128 stands for zero in the data rows.
How far apart are the two rows of each pair, measured in a hidden way? 0 means very close, and 20 very far. Two or three weighted sums of its numbers give each row a place; it is the straight-line distance between the places.
(165, 155, 127, 103, 106, 102, 101, 101, 83, 73, 101, 128, 149, 128, 128,
 128)
(110, 101, 100, 128, 128, 128, 156, 155, 152, 155, 128, 108, 107, 101, 101,
 105) >> 10
(128, 101, 127, 128, 128, 102, 128, 155, 152, 155, 101, 89, 86, 101, 156,
 173)
(54, 74, 155, 179, 195, 230, 210, 183, 152, 155, 128, 128, 107, 101, 74,
 60) >> 15
(146, 128, 127, 103, 128, 153, 156, 155, 129, 100, 47, 49, 66, 47, 128,
 150)
(165, 155, 127, 103, 106, 128, 128, 101, 106, 100, 128, 128, 128, 128, 128,
 128) >> 7
(165, 155, 100, 78, 84, 76, 101, 101, 106, 127, 128, 128, 128, 101, 128,
 150)
(146, 101, 100, 103, 106, 102, 128, 155, 152, 127, 74, 49, 66, 74, 128,
 173) >> 10
(73, 101, 155, 179, 195, 179, 156, 155, 175, 182, 155, 128, 128, 156, 156,
 128)
(128, 101, 100, 103, 106, 102, 101, 128, 129, 155, 128, 128, 128, 101, 101,
 105) >> 8
(91, 101, 155, 179, 195, 205, 210, 155, 152, 127, 128, 128, 128, 74, 47,
 60)
(165, 183, 127, 103, 106, 102, 101, 101, 106, 100, 128, 148, 149, 128, 128,
 128) >> 9
(128, 128, 127, 153, 128, 128, 128, 128, 175, 155, 128, 108, 107, 156, 183,
 173)
(146, 155, 127, 103, 106, 102, 101, 101, 83, 100, 128, 167, 149, 156, 128,
 128) >> 7
(128, 128, 155, 153, 150, 153, 128, 101, 83, 100, 155, 187, 169, 156, 101,
 83)
(91, 101, 155, 204, 172, 179, 156, 155, 175, 182, 155, 128, 149, 156, 156,
 128) >> 12
(91, 128, 155, 153, 150, 128, 101, 128, 129, 182, 183, 167, 169, 183, 156,
 128)
(73, 74, 155, 179, 195, 205, 183, 183, 175, 182, 155, 128, 128, 128, 128,
 105) >> 4
(73, 101, 155, 153, 172, 179, 156, 128, 129, 127, 183, 167, 169, 156, 101,
 60)
(91, 101, 100, 153, 172, 179, 183, 183, 175, 155, 128, 108, 86, 101, 101,
 83) >> 8
(128, 155, 127, 128, 150, 153, 156, 128, 106, 100, 128, 148, 128, 101, 101,
 105)
(110, 101, 127, 153, 172, 153, 128, 155, 175, 182, 128, 89, 107, 156, 183,
 173) >> 6
(128, 128, 155, 128, 128, 102, 101, 74, 83, 127, 155, 187, 190, 183, 128,
 105)
(128, 155, 127, 128, 128, 128, 128, 101, 83, 100, 155, 167, 190, 183, 128,
 128) >> 12
(165, 155, 127, 103, 84, 102, 101, 101, 83, 100, 101, 128, 128, 128, 128,
 150)
(128, 128, 127, 103, 106, 76, 74, 74, 106, 127, 155, 167, 169, 156, 128,
 105) >> 13
(73, 101, 155, 153, 172, 153, 128, 128, 152, 182, 183, 148, 149, 156, 128,
 105)
(146, 128, 100, 103, 106, 102, 128, 128, 152, 155, 101, 89, 86, 101, 128,
 150) >> 8
(91, 101, 127, 153, 150, 153, 156, 155, 152, 155, 155, 148, 128, 101, 74,
 60)
(183, 155, 100, 78, 84, 102, 128, 101, 106, 100, 74, 89, 86, 101, 128,
 173) >> 8
(110, 128, 155, 153, 128, 102, 101, 74, 106, 127, 183, 187, 190, 183, 128,
 105)
(165, 183, 127, 103, 84, 128, 101, 101, 106, 100, 101, 128, 128, 128, 128,
 150) >> 7
(146, 155, 127, 128, 106, 128, 101, 101, 83, 100, 128, 167, 169, 156, 128,
 128)
(128, 155, 127, 128, 106, 102, 101, 74, 83, 100, 155, 167, 169, 156, 128,
 105) >> 9
(183, 155, 100, 103, 84, 102, 101, 101, 106, 100, 74, 89, 86, 101, 128,
 173)
(91, 101, 127, 179, 172, 153, 156, 155, 175, 182, 128, 108, 107, 128, 156,
 150) >> 3
(91, 101, 155, 204, 172, 179, 156, 155, 175, 182, 128, 108, 107, 156, 156,
 150)
(110, 101, 127, 179, 172, 153, 128, 155, 175, 155, 128, 89, 107, 128, 183,
 173) >> 17
(73, 74, 127, 179, 172, 179, 183, 183, 175, 155, 101, 89, 86, 74, 101,
 105)
(165, 155, 127, 103, 84, 102, 101, 101, 83, 100, 101, 148, 149, 128, 128,
 150) >> 12
(128, 128, 127, 128, 128, 153, 156, 128, 129, 127, 128, 128, 128, 101, 74,
 105)
(91, 101, 127, 179, 195, 205, 183, 155, 129, 100, 128, 128, 128, 101, 74,
 83) >> 17
(110, 101, 155, 179, 172, 153, 128, 155, 175, 182, 155, 128, 128, 156, 156,
 128)
(146, 128, 100, 103, 106, 76, 74, 74, 106, 100, 155, 167, 169, 128, 128,
 105) >> 16
(165, 155, 100, 78, 84, 76, 101, 101, 83, 100, 101, 128, 128, 128, 128,
 150)
(128, 101, 127, 128, 128, 128, 101, 155, 152, 155, 101, 89, 86, 128, 156,
 150) >> 6
(183, 155, 100, 78, 84, 102, 101, 101, 106, 73, 101, 108, 107, 101, 128,
 150)
(91, 101, 127, 153, 150, 153, 156, 183, 175, 155, 128, 89, 86, 101, 128,
 128) >> 7
(146, 155, 155, 103, 106, 102, 101, 74, 83, 100, 155, 167, 149, 156, 128,
 105)
(146, 128, 100, 103, 106, 102, 101, 128, 152, 127, 128, 89, 107, 101, 128,
 150) >> 15
(73, 101, 127, 153, 150, 179, 156, 128, 129, 155, 183, 167, 149, 101, 74,
 60)
(110, 128, 155, 153, 150, 128, 101, 128, 152, 182, 155, 128, 128, 183, 210,
 173) >> 6
(110, 128, 155, 153, 150, 153, 156, 128, 106, 127, 155, 167, 169, 128, 101,
 83)
(110, 128, 155, 128, 150, 153, 128, 128, 106, 127, 155, 187, 169, 156, 101,
 83) >> 6
(128, 155, 127, 128, 128, 128, 128, 101, 106, 100, 155, 167, 169, 128, 101,
 105)
(110, 101, 127, 153, 150, 153, 128, 155, 175, 155, 101, 89, 86, 101, 128,
 150) >> 4
(183, 155, 127, 78, 84, 102, 101, 101, 106, 73, 101, 108, 107, 101, 128,
 150)
(91, 128, 155, 153, 150, 128, 128, 128, 129, 155, 183, 167, 169, 183, 156,
 105) >> 10
(91, 128, 127, 153, 172, 205, 183, 155, 129, 127, 155, 148, 149, 101, 74,
 60)
(146, 155, 127, 103, 106, 102, 101, 101, 83, 100, 128, 148, 149, 156, 128,
 128) >> 4
(183, 183, 127, 78, 84, 102, 101, 101, 106, 100, 101, 108, 107, 128, 128,
 150)
(110, 101, 127, 153, 172, 179, 183, 155, 152, 155, 128, 128, 128, 74, 74,
 83) >> 5
(110, 101, 127, 153, 150, 128, 156, 155, 175, 155, 101, 89, 86, 128, 156,
 150)
(110, 101, 127, 128, 128, 102, 101, 101, 129, 127, 183, 167, 169, 156, 101,
 83) >> 13
(128, 155, 127, 128, 106, 102, 101, 101, 83, 100, 155, 187, 190, 156, 128,
 105)
(91, 101, 155, 179, 172, 179, 156, 183, 175, 182, 128, 89, 107, 156, 156,
 150) >> 6
(165, 155, 127, 78, 84, 102, 101, 101, 106, 100, 101, 108, 107, 101, 128,
 150)
(128, 101, 127, 128, 106, 102, 128, 128, 152, 127, 101, 69, 86, 128, 156,
 173) >> 12
(91, 101, 155, 153, 172, 179, 183, 128, 129, 127, 155, 167, 169, 156, 101,
 60)
(110, 101, 155, 179, 172, 153, 128, 155, 175, 155, 155, 128, 149, 156, 183,
 150) >> 17
(110, 128, 127, 153, 172, 179, 210, 155, 106, 100, 128, 128, 128, 101, 101,
 105)
(146, 128, 100, 103, 106, 102, 128, 128, 152, 127, 101, 89, 86, 101, 128,
 150) >> 13
(73, 101, 127, 153, 172, 205, 210, 183, 152, 155, 128, 128, 107, 74, 74,
 83)
(128, 128, 155, 103, 106, 102, 101, 74, 106, 127, 183, 187, 190, 156, 128,
 105) >> 17
(146, 128, 100, 103, 84, 76, 74, 128, 129, 155, 101, 89, 86, 101, 156,
 150)
(165, 155, 127, 103, 106, 102, 101, 101, 83, 73, 128, 148, 149, 128, 128,
 150) >> 10
(128, 101, 127, 153, 150, 128, 128, 155, 175, 182, 101, 108, 107, 156, 183,
 173)
(128, 155, 127, 128, 128, 153, 128, 101, 83, 100, 155, 167, 169, 156, 128,
 105) >> 2
(73, 101, 155, 179, 172, 205, 183, 155, 129, 127, 155, 148, 149, 128, 101,
 60)
(183, 155, 127, 78, 84, 102, 101, 101, 83, 73, 74, 108, 107, 128, 128,
 150) >> 4
(183, 183, 127, 78, 84, 76, 101, 128, 106, 100, 101, 108, 107, 101, 156,
 173)
(128, 101, 100, 128, 128, 102, 128, 155, 152, 155, 101, 89, 86, 101, 156,
 173) >> 8
(165, 155, 100, 78, 84, 102, 128, 128, 129, 100, 74, 69, 66, 74, 128,
 173)
(128, 101, 100, 128, 128, 153, 156, 155, 152, 100, 47, 49, 45, 47, 128,
 150) >> 12
(128, 128, 127, 128, 150, 153, 156, 128, 106, 100, 155, 148, 149, 128, 101,
 83)
(165, 155, 127, 78, 84, 102, 101, 101, 106, 100, 101, 128, 128, 128, 128,
 150) >> 10
(146, 128, 127, 103, 84, 102, 74, 74, 83, 100, 155, 167, 169, 128, 128,
 105)
(110, 128, 155, 153, 150, 102, 101, 101, 152, 155, 155, 148, 169, 183, 156,
 128) >> 10
(110, 101, 127, 153, 150, 128, 128, 155, 175, 182, 128, 108, 107, 156, 183,
 150)
(110, 128, 127, 128, 128, 102, 101, 101, 129, 155, 183, 167, 169, 183, 156,
 128) >> 6
(110, 101, 155, 179, 150, 153, 128, 155, 175, 155, 128, 108, 128, 156, 183,
 150)
(91, 128, 127, 153, 150, 153, 128, 101, 129, 127, 183, 187, 190, 156, 101,
 60) >> 10
(183, 155, 100, 78, 84, 102, 128, 101, 106, 73, 74, 89, 86, 74, 128,
 173)
(91, 128, 127, 153, 150, 128, 101, 101, 129, 155, 183, 187, 190, 183, 156,
 105) >> 4
(165, 155, 127, 103, 106, 102, 101, 74, 83, 100, 128, 148, 149, 128, 128,
 128)
(110, 128, 127, 128, 128, 102, 101, 101, 106, 155, 183, 187, 190, 183, 156,
 105) >> 4
(128, 155, 127, 128, 150, 153, 156, 128, 129, 100, 128, 128, 128, 101, 101,
 105)
(183, 155, 127, 103, 106, 102, 128, 128, 106, 100, 128, 128, 128, 128, 128,
 150) >> 13
(110, 128, 127, 153, 128, 102, 101, 101, 106, 127, 183, 187, 190, 183, 128,
 83)
(183, 183, 127, 78, 84, 102, 101, 101, 106, 100, 101, 108, 128, 128, 128,
 150) >> 7
(146, 155, 127, 128, 128, 128, 128, 101, 83, 100, 128, 167, 169, 156, 128,
 105)
(165, 128, 100, 103, 106, 128, 128, 128, 129, 73, 47, 69, 66, 74, 128,
 173) >> 15
(91, 101, 155, 179, 172, 153, 156, 183, 175, 155, 128, 108, 107, 128, 156,
 150)
(128, 101, 127, 103, 106, 102, 128, 155, 152, 155, 101, 89, 86, 101, 156,
 173) >> 8
(146, 128, 100, 78, 84, 76, 74, 101, 129, 127, 128, 108, 128, 128, 156,
 150)
(146, 128, 100, 103, 106, 128, 128, 155, 129, 100, 74, 69, 66, 74, 128,
 173) >> 7
(183, 155, 127, 78, 84, 102, 101, 101, 106, 73, 101, 108, 128, 128, 128,
 150)
(165, 155, 100, 78, 84, 102, 101, 101, 106, 100, 101, 108, 107, 101, 128,
 173) >> 7
(165, 183, 127, 103, 106, 102, 101, 101, 83, 73, 101, 128, 149, 128, 128,
 150)
(165, 155, 127, 103, 106, 102, 101, 101, 83, 100, 128, 167, 149, 128, 128,
 128) >> 13
(110, 101, 127, 153, 172, 153, 156, 183, 175, 155, 128, 89, 86, 101, 156,
 150)
(73, 101, 127, 179, 172, 179, 183, 155, 129, 155, 155, 167, 149, 101, 74,
 60) >> 16
(110, 101, 127, 153, 128, 102, 101, 128, 152, 155, 155, 148, 149, 156, 183,
 150)
(91, 101, 127, 153, 150, 153, 128, 128, 129, 182, 183, 167, 169, 156, 101,
 83) >> 18
(128, 155, 127, 128, 150, 153, 156, 128, 129, 100, 128, 148, 128, 101, 74,
 83)
(165, 128, 100, 78, 84, 76, 101, 128, 129, 127, 74, 69, 66, 74, 128,
 173) >> 8
(110, 101, 127, 179, 172, 153, 156, 183, 175, 155, 128, 89, 86, 128, 156,
 150)
(146, 155, 127, 103, 128, 128, 128, 101, 106, 100, 128, 148, 128, 128, 101,
 128) >> 9
(128, 128, 127, 103, 106, 102, 128, 101, 106, 127, 155, 167, 149, 128, 74,
 83)
(183, 155, 127, 78, 84, 102, 101, 101, 106, 100, 101, 108, 107, 101, 128,
 150) >> 6
(165, 128, 127, 103, 106, 102, 128, 128, 106, 100, 128, 128, 128, 101, 101,
 128)
(110, 101, 127, 153, 150, 153, 156, 183, 175, 155, 128, 89, 86, 128, 156,
 150) >> 6
(165, 155, 127, 78, 84, 102, 74, 74, 83, 100, 128, 148, 149, 128, 128,
 128)
(73, 128, 127, 179, 172, 205, 183, 155, 129, 127, 155, 167, 149, 128, 74,
 60) >> 17
(128, 128, 127, 128, 128, 128, 101, 101, 106, 127, 155, 187, 190, 183, 128,
 105)
(110, 101, 127, 153, 128, 128, 128, 155, 175, 155, 101, 89, 86, 128, 156,
 173) >> 5
(165, 155, 127, 103, 106, 102, 128, 128, 106, 100, 101, 128, 128, 128, 128,
 150)
(128, 128, 127, 128, 128, 102, 74, 128, 152, 155, 155, 128, 149, 156, 183,
 150) >> 13
(73, 74, 127, 179, 172, 179, 183, 183, 175, 155, 128, 108, 107, 128, 101,
 105)
(91, 101, 155, 179, 172, 205, 183, 155, 129, 100, 128, 148, 149, 128, 101,
 83) >> 3
(146, 155, 127, 103, 128, 128, 128, 128, 106, 100, 128, 128, 128, 128, 101,
 128)
(110, 128, 127, 128, 128, 102, 101, 101, 106, 127, 183, 187, 190, 183, 128,
 83) >> 4
(110, 101, 127, 153, 128, 102, 128, 155, 175, 155, 128, 108, 107, 156, 156,
 173)
(146, 155, 127, 103, 106, 102, 101, 74, 106, 100, 155, 167, 169, 156, 101,
 105) >> 9
(146, 155, 127, 128, 128, 153, 156, 128, 106, 100, 128, 128, 128, 128, 101,
 128)
(91, 128, 155, 179, 172, 179, 183, 155, 129, 127, 155, 167, 169, 128, 101,
 83) >> 3
(110, 128, 155, 153, 172, 179, 156, 128, 106, 127, 155, 167, 169, 128, 101,
 60)
(128, 128, 155, 153, 128, 128, 101, 128, 152, 155, 128, 128, 128, 183, 183,
 173) >> 14
(91, 74, 127, 179, 172, 179, 183, 183, 175, 182, 128, 108, 107, 74, 101,
 83)
(110, 128, 155, 153, 150, 153, 101, 101, 83, 100, 155, 187, 190, 183, 128,
 83) >> 9
(110, 101, 127, 153, 150, 128, 128, 155, 175, 155, 101, 89, 86, 128, 156,
 150)
(110, 128, 127, 153, 128, 102, 101, 101, 152, 182, 155, 148, 149, 183, 156,
 128) >> 8
(128, 101, 127, 128, 128, 128, 128, 155, 152, 155, 101, 89, 86, 101, 156,
 150)
(165, 155, 127, 103, 106, 102, 101, 101, 83, 100, 128, 128, 128, 101, 128,
 150) >> 3
(128, 101, 127, 128, 128, 128, 101, 155, 152, 155, 101, 89, 86, 128, 183,
 173)
(110, 128, 155, 179, 172, 153, 156, 155, 175, 155, 128, 108, 107, 156, 183,
 173) >> 7
(165, 155, 127, 103, 106, 128, 128, 101, 106, 100, 128, 128, 128, 128, 128,
 128)
(110, 101, 127, 153, 150, 128, 128, 155, 175, 155, 128, 108, 107, 156, 183,
 173) >> 9
(146, 155, 127, 103, 84, 102, 101, 74, 83, 100, 128, 148, 149, 128, 128,
 128)
(73, 101, 155, 179, 172, 179, 156, 183, 175, 182, 155, 128, 128, 156, 156,
 128) >> 6
(183, 183, 127, 78, 84, 102, 128, 101, 83, 100, 101, 128, 128, 128, 128,
 150)
(110, 101, 127, 153, 172, 179, 210, 183, 152, 127, 128, 108, 107, 74, 74,
 105) >> 7
(146, 155, 127, 103, 106, 102, 101, 74, 83, 100, 155, 167, 169, 156, 128,
 128)
(165, 155, 127, 103, 106, 128, 101, 101, 106, 100, 128, 148, 149, 128, 128,
 128) >> 4
(146, 128, 100, 78, 84, 76, 101, 101, 106, 127, 128, 128, 128, 128, 128,
 128)
(91, 101, 127, 153, 150, 179, 183, 183, 152, 155, 128, 108, 107, 74, 74,
 105) >> 10
(165, 155, 127, 103, 106, 128, 128, 101, 106, 100, 128, 128, 128, 128, 128,
 128)
(73, 101, 155, 179, 172, 153, 128, 155, 152, 182, 155, 148, 149, 156, 128,
 105) >> 6
(146, 128, 100, 78, 84, 76, 74, 101, 106, 127, 128, 128, 128, 128, 128,
 128)
(128, 101, 127, 128, 128, 128, 156, 155, 152, 155, 128, 108, 107, 74, 74,
 105) >> 10
(73, 101, 155, 153, 172, 179, 156, 128, 129, 155, 183, 187, 169, 156, 101,
 60)
(146, 128, 127, 103, 106, 76, 101, 101, 106, 100, 128, 128, 128, 156, 128,
 128) >> 14
(91, 101, 155, 204, 172, 153, 156, 183, 175, 155, 128, 108, 128, 156, 156,
 128)
(183, 155, 100, 78, 84, 76, 101, 101, 106, 100, 74, 89, 86, 101, 128,
 173) >> 15
(54, 74, 127, 179, 172, 179, 183, 183, 175, 182, 155, 148, 128, 128, 101,
 60)
(165, 155, 127, 78, 84, 102, 101, 101, 83, 100, 101, 108, 128, 128, 128,
 150) >> 7
(165, 155, 100, 103, 84, 102, 101, 101, 106, 100, 128, 108, 107, 101, 128,
 128)
(128, 128, 127, 128, 106, 102, 101, 74, 106, 127, 183, 187, 190, 183, 128,
 83) >> 4
(110, 101, 127, 153, 150, 128, 128, 155, 175, 155, 128, 89, 86, 128, 183,
 150)
(91, 74, 127, 153, 172, 153, 156, 183, 175, 155, 128, 108, 107, 101, 101,
 105) >> 6
(91, 101, 127, 153, 150, 153, 156, 183, 175, 155, 128, 89, 86, 101, 101,
 105)
(110, 101, 127, 153, 150, 128, 128, 155, 175, 182, 128, 108, 107, 156, 183,
 173) >> 1
(91, 101, 155, 153, 150, 128, 128, 128, 152, 155, 183, 167, 169, 156, 128,
 105)
(110, 101, 127, 153, 150, 153, 128, 183, 175, 182, 101, 89, 86, 128, 156,
 173) >> 9
(165, 155, 127, 103, 106, 128, 101, 74, 83, 100, 128, 148, 169, 156, 128,
 128)
(110, 128, 127, 128, 128, 102, 101, 101, 129, 155, 155, 148, 149, 156, 156,
 105) >> 8
(165, 183, 127, 78, 84, 102, 101, 101, 83, 73, 101, 128, 128, 128, 128,
 150)
(165, 155, 127, 103, 84, 102, 101, 74, 83, 100, 128, 148, 149, 128, 128,
 128) >> 5
(128, 128, 155, 128, 128, 128, 128, 101, 83, 127, 155, 187, 169, 156, 101,
 83)
(110, 128, 127, 153, 150, 153, 128, 101, 106, 127, 183, 187, 190, 156, 128,
 83) >> 13
(165, 128, 100, 78, 84, 76, 101, 101, 129, 127, 101, 89, 86, 101, 156,
 173)
(146, 128, 127, 103, 106, 128, 128, 128, 129, 100, 101, 108, 107, 101, 101,
 128) >> 8
(110, 128, 127, 128, 150, 153, 183, 155, 129, 127, 128, 128, 107, 74, 74,
 105)
(183, 183, 127, 78, 84, 102, 101, 101, 106, 73, 101, 108, 107, 128, 128,
 150) >> 11
(165, 155, 127, 103, 106, 102, 128, 101, 83, 100, 101, 128, 128, 128, 128,
 150)
(91, 101, 127, 153, 150, 153, 156, 183, 175, 155, 128, 89, 86, 101, 128,
 128) >> 10
(91, 101, 127, 153, 150, 128, 128, 155, 152, 155, 155, 148, 149, 128, 128,
 83)
(110, 101, 155, 179, 172, 153, 156, 155, 175, 182, 128, 89, 107, 156, 183,
 173) >> 5
(91, 101, 155, 153, 195, 205, 183, 128, 129, 127, 155, 148, 149, 128, 101,
 83)
(110, 128, 127, 153, 128, 102, 101, 101, 129, 155, 183, 167, 169, 156, 128,
 105) >> 12
(183, 155, 127, 78, 84, 102, 101, 101, 106, 73, 101, 108, 107, 101, 128,
 173)
(165, 155, 127, 103, 106, 102, 128, 101, 106, 100, 128, 128, 149, 128, 128,
 128) >> 12
(146, 155, 127, 78, 84, 76, 74, 74, 106, 100, 128, 148, 149, 128, 101,
 128)
(110, 128, 155, 153, 150, 153, 156, 128, 106, 100, 155, 167, 169, 128, 101,
 83) >> 11
(146, 155, 127, 128, 128, 153, 156, 128, 106, 100, 155, 148, 149, 128, 101,
 105)
(183, 183, 127, 78, 84, 102, 101, 101, 106, 100, 74, 108, 107, 101, 128,
 173) >> 4
(165, 155, 100, 103, 84, 102, 101, 101, 106, 100, 101, 128, 128, 128, 128,
 150)
(165, 155, 127, 103, 106, 128, 128, 128, 106, 100, 128, 128, 128, 101, 128,
 150) >> 11
(73, 101, 155, 204, 195, 179, 156, 183, 175, 155, 155, 128, 128, 156, 128,
 105)
(73, 101, 155, 179, 195, 179, 156, 155, 152, 155, 183, 167, 169, 156, 128,
 83) >> 7
(110, 101, 100, 128, 150, 153, 156, 183, 175, 155, 101, 89, 86, 74, 128,
 128)
(91, 74, 127, 128, 150, 153, 156, 155, 175, 155, 128, 108, 107, 101, 101,
 105) >> 5
(183, 155, 127, 78, 84, 102, 101, 101, 106, 100, 101, 108, 107, 101, 128,
 173)
(110, 101, 127, 153, 150, 128, 128, 155, 175, 182, 128, 108, 107, 156, 183,
 173) >> 9
(165, 155, 100, 78, 84, 102, 101, 101, 106, 100, 101, 128, 107, 101, 128,
 128)
(110, 128, 127, 153, 150, 179, 183, 155, 129, 100, 128, 148, 128, 101, 74,
 83) >> 10
(91, 128, 155, 153, 150, 153, 156, 128, 129, 127, 155, 187, 190, 156, 128,
 83)
(110, 101, 127, 179, 150, 153, 128, 155, 175, 182, 128, 89, 107, 156, 183,
 173) >> 1
(110, 101, 127, 153, 150, 128, 128, 155, 175, 155, 101, 69, 86, 101, 156,
 150)
(165, 183, 127, 103, 106, 102, 101, 101, 83, 73, 128, 148, 149, 156, 128,
 128) >> 7
(110, 128, 127, 128, 128, 102, 101, 101, 129, 155, 183, 167, 169, 183, 156,
 128)
(110, 101, 127, 153, 150, 128, 156, 155, 175, 155, 101, 89, 107, 128, 156,
 150) >> 12
(165, 155, 127, 103, 84, 102, 101, 101, 106, 100, 101, 128, 128, 128, 128,
 150)
(165, 155, 127, 103, 106, 102, 101, 101, 106, 100, 128, 148, 149, 128, 101,
 128) >> 4
(165, 128, 100, 78, 84, 76, 101, 101, 106, 100, 128, 108, 107, 101, 101,
 128)
(128, 128, 127, 103, 128, 128, 156, 128, 129, 127, 128, 128, 107, 101, 101,
 128) >> 8
(128, 128, 100, 103, 106, 128, 128, 128, 129, 127, 128, 108, 107, 101, 74,
 105)
(165, 155, 127, 103, 84, 102, 101, 101, 83, 73, 128, 128, 128, 128, 128,
 150) >> 8
(128, 128, 155, 128, 150, 179, 156, 128, 106, 100, 128, 148, 149, 128, 101,
 105)
(183, 155, 100, 78, 84, 102, 101, 128, 129, 100, 74, 89, 86, 74, 128,
 173) >> 9
(128, 128, 127, 128, 128, 128, 101, 74, 83, 127, 183, 187, 190, 183, 128,
 105)
(91, 101, 100, 153, 150, 153, 156, 183, 175, 155, 128, 89, 86, 101, 101,
 105) >> 6
(110, 101, 155, 179, 172, 153, 156, 155, 175, 182, 128, 108, 107, 156, 183,
 173)
(128, 155, 155, 128, 128, 153, 156, 128, 106, 100, 128, 167, 149, 128, 101,
 105) >> 5
(146, 155, 127, 128, 128, 128, 128, 128, 106, 100, 128, 148, 149, 128, 101,
 105)
(128, 155, 127, 153, 150, 153, 183, 128, 106, 100, 128, 148, 128, 128, 101,
 105) >> 11
(183, 155, 127, 103, 84, 102, 101, 101, 106, 100, 101, 128, 128, 128, 128,
 150)
(91, 128, 155, 153, 150, 128, 128, 101, 106, 127, 183, 187, 190, 183, 128,
 83) >> 9
(183, 183, 127, 78, 106, 102, 101, 101, 83, 100, 101, 128, 128, 101, 128,
 150)
(110, 101, 127, 153, 150, 128, 128, 155, 175, 182, 128, 108, 107, 183, 183,
 173) >> 8
(146, 128, 100, 78, 84, 76, 74, 101, 129, 127, 128, 128, 128, 128, 128,
 128)
(73, 74, 127, 179, 195, 179, 183, 183, 175, 182, 128, 108, 107, 128, 128,
 105) >> 18
(165, 155, 127, 103, 106, 102, 101, 101, 83, 100, 128, 148, 169, 128, 128,
 128)
(183, 183, 127, 78, 84, 102, 101, 101, 106, 100, 101, 108, 128, 101, 128,
 150) >> 4
(165, 155, 127, 103, 106, 102, 128, 128, 106, 100, 101, 108, 107, 101, 128,
 150)
(110, 128, 127, 128, 106, 102, 74, 74, 106, 127, 183, 187, 190, 156, 128,
 83) >> 7
(73, 101, 127, 179, 172, 153, 156, 183, 175, 182, 128, 108, 107, 128, 128,
 105)
(183, 183, 127, 78, 84, 102, 101, 101, 106, 100, 101, 128, 107, 128, 128,
 173) >> 14
(128, 128, 155, 128, 128, 128, 128, 101, 83, 127, 155, 187, 190, 156, 128,
 105)
(110, 101, 100, 153, 150, 153, 156, 183, 175, 155, 101, 89, 86, 128, 156,
 150) >> 13
(146, 128, 100, 103, 106, 102, 101, 101, 129, 127, 128, 128, 107, 101, 101,
 128)
(91, 74, 155, 179, 172, 179, 156, 183, 175, 182, 128, 108, 107, 128, 156,
 150) >> 11
(128, 101, 127, 128, 128, 153, 156, 155, 152, 127, 101, 89, 86, 74, 101,
 128)
(146, 155, 100, 78, 84, 76, 101, 101, 129, 127, 128, 128, 107, 101, 101,
 128) >> 6
(146, 155, 127, 103, 106, 102, 74, 74, 83, 100, 155, 167, 169, 156, 101,
 105)
(183, 155, 100, 78, 106, 102, 128, 128, 106, 100, 74, 89, 86, 101, 128,
 173) >> 7
(73, 101, 127, 153, 172, 153, 156, 155, 129, 155, 183, 167, 169, 128, 74,
 60)
(165, 155, 127, 103, 106, 102, 128, 101, 106, 100, 128, 148, 149, 128, 128,
 128) >> 6
(128, 128, 127, 103, 84, 76, 74, 101, 129, 155, 155, 148, 149, 156, 128,
 128)
(183, 155, 100, 78, 84, 102, 101, 101, 106, 100, 101, 108, 107, 101, 128,
 150) >> 11
(91, 74, 127, 179, 172, 179, 156, 155, 175, 182, 155, 128, 107, 128, 101,
 105)
(128, 128, 127, 103, 106, 76, 74, 74, 106, 127, 183, 167, 169, 156, 101,
 83) >> 9
(183, 183, 127, 78, 84, 102, 101, 128, 106, 100, 101, 108, 107, 101, 128,
 173)
(91, 101, 127, 179, 150, 128, 128, 155, 152, 182, 155, 148, 149, 156, 156,
 105) >> 14
(128, 128, 127, 128, 150, 179, 183, 155, 106, 100, 128, 128, 128, 101, 101,
 105)
(73, 101, 155, 179, 195, 205, 183, 155, 152, 155, 155, 148, 149, 101, 74,
 60) >> 6
(183, 155, 127, 78, 84, 102, 101, 101, 106, 73, 74, 108, 107, 101, 128,
 173)
(110, 101, 127, 153, 150, 153, 156, 155, 175, 155, 101, 89, 86, 101, 156,
 150) >> 8
(91, 101, 155, 179, 172, 153, 156, 155, 175, 155, 128, 108, 86, 128, 156,
 150)
(128, 128, 155, 128, 128, 128, 101, 101, 83, 127, 155, 187, 190, 183, 128,
 105) >> 12
(183, 183, 127, 78, 84, 102, 101, 101, 83, 100, 128, 128, 149, 128, 128,
 150)
(73, 74, 127, 179, 172, 179, 183, 183, 175, 155, 128, 89, 86, 101, 128,
 105) >> 15
(91, 74, 127, 153, 172, 153, 183, 183, 175, 155, 101, 89, 86, 101, 128,
 128)
(165, 155, 127, 103, 106, 102, 101, 101, 83, 100, 128, 128, 149, 128, 128,
 150) >> 9
